Small tables with named rows and columns. After each table, cells are looked up by row and column.

namego:
columns: durifup, vufuf, seta, febuke, nide, fomo, renora, tebobin, petaf, lukabu
pek: [173, 501, 415, 532, 293, 385, 544, 314, 444, 250]
zuzo: [456, 325, 650, 392, 577, 309, 600, 442, 457, 189]
zus: [233, 444, 220, 536, 264, 633, 412, 388, 503, 434]
gofo: [529, 365, 428, 260, 621, 608, 398, 729, 469, 404]
pazuvop: [580, 652, 551, 465, 438, 234, 409, 471, 333, 693]
kepor: [277, 301, 429, 480, 439, 539, 560, 350, 544, 146]
pesuf: [407, 776, 384, 508, 526, 656, 402, 359, 544, 382]
risotef: [627, 309, 603, 289, 625, 356, 471, 663, 402, 453]
roginav: [371, 359, 618, 351, 530, 288, 590, 513, 415, 175]
nevuli: [596, 605, 623, 497, 674, 481, 515, 290, 553, 307]
kuvi: [330, 467, 212, 560, 251, 622, 360, 386, 484, 599]
tir: [528, 727, 585, 495, 640, 486, 494, 310, 531, 312]

What is the febuke of pesuf in namego? 508
What is the tebobin of tir in namego? 310
What is the seta of pazuvop in namego? 551
What is the tebobin of kuvi in namego? 386
What is the renora of gofo in namego? 398
What is the renora of nevuli in namego? 515
What is the febuke of risotef in namego? 289
What is the febuke of gofo in namego? 260
What is the lukabu of pek in namego? 250
What is the seta of nevuli in namego? 623

Table dagurol
,davig,fugol,vakigi,latot,giz,gof,ruzaki
faka,-5568,-4384,-2523,-5204,-4781,-4144,-4088
tukigu,-150,-5224,6870,-4474,-5044,2456,2392
vododoz,-2244,-7810,-3714,-1963,-9507,-4691,-2154
zozera,-4222,-2512,305,-3998,-950,-5167,-3080
zozab,-4867,-4600,-4345,-6016,-5163,-3146,-3554
dorevep,-4498,-4081,-6064,-4540,-5714,-4335,-3616

giz of dorevep: -5714
davig of faka: -5568
latot of tukigu: -4474
gof of dorevep: -4335
latot of vododoz: -1963
davig of tukigu: -150
fugol of vododoz: -7810
vakigi of zozera: 305
giz of zozera: -950
latot of zozera: -3998
ruzaki of zozab: -3554
gof of vododoz: -4691

mul
         nefudad  gopozu  lipodi  vure  koveg  sav  zisutut  dut
losora       114     112     128   176    120  108      110  112
rul          112     113     144   242    132  115      114  127
kiti         110     112     100   211    105  116      115  118
gupeke       112     112     113   156     33  109      111  111
kopeloz      111     114     119    98     67  106      111   88
pevo         110     113     101   225     74  108      113  112
vero         113     111     102    76    197  117      113  120
kotal        112     112      80   160    164  119      115  117

What is the gopozu of kotal in mul? 112
What is the koveg of pevo in mul? 74
What is the koveg of kopeloz in mul? 67
What is the koveg of gupeke in mul? 33
What is the sav of losora in mul? 108
What is the lipodi of vero in mul? 102
What is the dut of kotal in mul? 117
What is the zisutut of rul in mul? 114
What is the vure of vero in mul? 76
What is the koveg of losora in mul? 120
What is the lipodi of kopeloz in mul? 119
What is the gopozu of rul in mul? 113
What is the zisutut of kiti in mul? 115

metisiz:
cols = golamav, legavel, tibuk
bano: [0.5, 0.5, 0.3]
tem: [0.5, 0.5, 0.6]
dilapu: [1.0, 0.7, 0.5]
bofeze: [0.6, 0.3, 0.7]
sinana: [0.6, 0.6, 0.2]
dusi: [0.2, 0.4, 0.7]
gubi: [0.8, 0.4, 0.3]
diliv: [0.4, 0.3, 0.5]

legavel of sinana = 0.6
tibuk of gubi = 0.3
legavel of dilapu = 0.7
legavel of diliv = 0.3
legavel of tem = 0.5
tibuk of dusi = 0.7
golamav of tem = 0.5
tibuk of sinana = 0.2
golamav of sinana = 0.6
legavel of bofeze = 0.3
Row with the largest golamav: dilapu

pomuva.csv
,kar,mufinur,tomova,timise,namide,gomo,bemero,vop,gofubak,getu
danure,-26.1,65.5,-20.1,-38.9,-10.0,62.2,31.2,71.7,3.1,-17.0
vev,38.1,0.9,22.9,23.7,60.0,-16.3,71.8,15.3,-37.7,60.7
dusep,-35.3,37.0,14.8,16.5,34.0,63.5,-61.5,-1.9,-28.0,29.1
gep,34.5,-35.3,48.8,5.0,-28.0,14.2,27.5,-10.6,93.9,-19.4

danure, mufinur -> 65.5
vev, timise -> 23.7
dusep, gomo -> 63.5
vev, tomova -> 22.9
gep, gomo -> 14.2
gep, gofubak -> 93.9
dusep, gofubak -> -28.0
dusep, getu -> 29.1
danure, vop -> 71.7
danure, tomova -> -20.1

